In the rows, 128 means zero.
A single turn carries every row of the set below to another of its rows. Some are shown first; where does it send the rows asked next?
q247: [106 144 115 164 113 133 133 155 145 133 108 146 125 135 123]
q652: [125 160  96 156 139 126 130 136 160 153 135 153 110 126 115]
q106: [123 116 118 123 125 126  94 141 133 173 133 165 105 121  98]
q90: [115 108  86 126 120 127 112 154 118 136 127 156 120 139  84]
q712: [106 105  87 123 135 137 136 135 129 160 120 172 110 131 119]
q316: [ 99 121 104 122 131 128 139 135 127 172 138 167 113 121 127]
q696: [109 141 126 126 125 114 105 140 112 162 136 150 123 118  88]
q879: [112 134 109 166 117 148 126 154 145 115 121 152 114 141 117]
q707: [119 123 112 127 133 135  95 134 112 138 132 157 111 129  75]
q898: [131 140 101 140 117 143 120 124 144 151  99 142 137 129  78]
q108: [113 100 102 119 116 132  99 160 131 162 127 155 116 123 109]
q951: [115 153 104 150 138 149 115 143 150 131 153 140 109 119 123]
q536: [ 99 125 120 120 141 144 121 124 119 163 139 164 109 114 123]
q422: [114 114 114 120 119 121 100 151 132 177 120 157 117 119 107]
q830: [119 140 106 138 104 147 124 144 142 139 163 135 137 122  97]
q466: [115 120 108 130 117 147 143 110 144 118 122 129 124 129 107]
q441: [137 141  92 146 110 133 133 130 153 152 142 155 128 135  79]
q699: [106 109 104 121 144 154 118 123 121 150 121 168 104 124 115]
q459: [108 141  96 144 140 157 111 147 146 126 113 129 120 121 125]
q469: [111 138 114 131 110 158 111 137 133 137 120 122 146 117  97]
q431: [120 148 124 170 124 146 119 138 145 122 127 160 105 136 108]
q257: [117 131 120 133 118 143 142 103 144 124 142 134 118 125 106]
q199: [119 137 117 135 114 127 153 104 149 140 134 138 122 126 106]
q173: [114 158 131 168 121 130 127 139 145 141 114 155 115 131 114]
q66: [118 148  88 150 140 133 126 141 155 149  96 142 120 128 118]
q355: [115 126 105 133 113 130 155 111 148 135 114 133 127 130 108]
q768: [106 125 100 125 112 106 123 160 118 160 130 149 132 128  95]
q255: [122 103 107 122 123 137  93 150 132 157 140 163 105 125 101]

q316 goes to q536
q431 goes to q879
Now find these:
q257 goes to q466
q898 goes to q441
q696 goes to q707
q459 goes to q66
q108 goes to q422

A single turn carries every row of the set below to another of its rows. Some are shown first; where does it send the rows asked next?
q146: [138 117 128 143 130 126 148 132 125 125 133 120  69 112 100 116 132 116]
q172: [147 101 136 130 149 160 137 136 116 130 109 147 110  92 159 113 151 129]
q763: [130 110 137 104 144 117 143 141  94 114 144 120 104 122 124 110 146  92]
q552: [141 114 133 127 128 127 143 115 122 127 137 128  64 128 114  99 145  94]
q559: [147 112 134 110 144 142 147 104  96 116 116 167 116  92 144  95 132 116]
q427: [156 112 151 127 154 115 122 132 142 150 104 138 100 108 133 116 136 130]
q159: [123  95 143 107 137 156 136 132 102 127 128 147 120  87 141  89 152 126]
q93: [115 120 140 144 111 128 134 140 129 141 113 136  99  99 103 104 138 132]
q956: [150 123 153 141 136 124 130 127 146 143 110 140  80 107 133 123 133 122]
q129: [130  75 130 127 130 131 105 119 115 147 110 132  98 117 140 109 142 117]
q455: [128 106 134 116 131 118 141 114 120 127 144 116  65 119 110 101 140 106]
q337: [128 122 115 131 142 147 143 129 110 116 114 160 129  89 130 100 132 138]
q403: [125 112 128 126 131 117 146 122 122 123 141 116  71 110  98 109 132 119]
q343: [131 113 132 110 150 111 145 144  96 111 142 115 103 112 119 125 133 107]
q314: [124 110 137 133 122 127 127 142 120 151 105 141 118 106 104  89 150 131]
q214: [116  98 131 106 140 151 130 127 107 126 126 146 122  95 146  86 158 128]
q946: [150  93 139 126 151 161 133 133 110 123 118 150 108  89 159 117 137 123]
q772: [130 119 124 126 142 154 137 137 112 112 126 163 128  90 131  98 126 131]
q375: [138 120 119 130 136 120 112 114 128 134 112 164 113 128 125  91 124 112]
q771: [142 102 135 117 133  99 134  96 104 143  96 143 105  99 116 107 129 127]
q42: [135 127 132 134 120 126 121 106 133 130 119 161  92 128 130  93 129 100]
q895: [151 115 132 130 142 128 150 151  97 114 129 127  98 121 127 127 142  90]
q985: [142 110 148 103 161 133 143 122 113 121 124 147 115  75 141 112 130 141]
q764: [118  86 143 122 116 128 113 109 122 142 124 129  80 113 140 105 145 112]
q952: [150 120 131 141 131 130 148 125 126 127 130 129  65 122 112 111 138 100]
q602: [148 120 131 110 150 137 145 103 106 121 112 166 116  97 152  94 143 118]
q423: [123 111 143 118 122 100 137  95 115 135 112 135  89  94 112 111 124 130]
q572: [134 103 136 106 161 129 140 116 112 124 117 140 114  78 147 116 135 146]
q205: [148 117 137 113 143 121 151 136  93 114 134 130  99 126 129 112 146  83]
q649: [137 119 125 129 144 120 149 153  97 108 134 123 106 115 115 127 130 103]

q455 goes to q146
q205 goes to q343
q985 goes to q946
Now find these:
q42 goes to q423
q572 goes to q172
q771 goes to q427

A single turn carries every row of the set below to another of its rows. Some are shown first; where does it send the rows asked next?
q595: [117  88 139 138 126 140 100 108 136 122 106 113 144 115 133 121 140 143]
q480: [104  87 154 131 151 130 130 128 159 135 120  99 138 138 184 137 130 138]
q566: [128  88 150 131 133 119 115 130 134 131 119 152 141 124 163 129 178 148]
q781: [109 116 130 135 161 131 141 155 133 134 128 140 117 128 151 142 170 126]
q909: [136 101 155 144 130 135 108 132 112 113 104 118  98 102 158 121 150 140]
q596: [105 101 159 137 153 127 123 125 158 123 107 118 151 133 161 149 117 138]
q730: [117 116 130 135 151 137 125 156 126 133 128 139 125 117 161 146 173 113]
q395: [110 105 127 144 140 147 142 155 139 138 122 132 116 135 166 152 169 134]
q488: [127  98 156 147 180 162 123 118 125 142 104 105 115 111 157 109 152 144]
q498: [100 106 137 132 153 113 125 120 154 127 116  95 151 125 156 152 138 128]
q875: [119  93 138 134 121 142 105 118 150 115 107 103 151 113 149 120 147 146]
q296: [139  96 158 152 133 137 118 130 126 113  97 120 104  95 173 119 156 144]
q282: [123  85 134 165 172 158 123 126 143 154 111 107 114 107 172 120 154 142]
q751: [128  92 154 129 134 107 103 122 130 133 119 152 132 123 158 131 163 138]
q56: [ 97 101 149 130 163 121 132 128 160 124 117 104 145 131 157 136 121 132]
q970: [116 121 130 145 145 139 117 131 126 138 121 146 122 128 150 151 180 122]
q574: [121  98 144 158 189 148 131 127 134 139 107 108 107 103 155 112 145 143]
q863: [119 113 135 134 164 123 135 144 119 141 126 128 117 129 154 147 187 139]
q528: [129  96 157 159 179 143  98 117 117 138 111 105 113 107 168 119 148 145]
q964: [ 98  96 160 132 140 130 121 117 135 112 112 103 146 137 159 148 126 129]
q440: [122  95 149 165 178 139 133 118 127 133  96  96 110 102 156 133 144 150]

q909 goes to q595
q566 goes to q296
q964 goes to q970
Now find these:
q488 goes to q596
q574 goes to q56
q282 goes to q480
q863 goes to q440

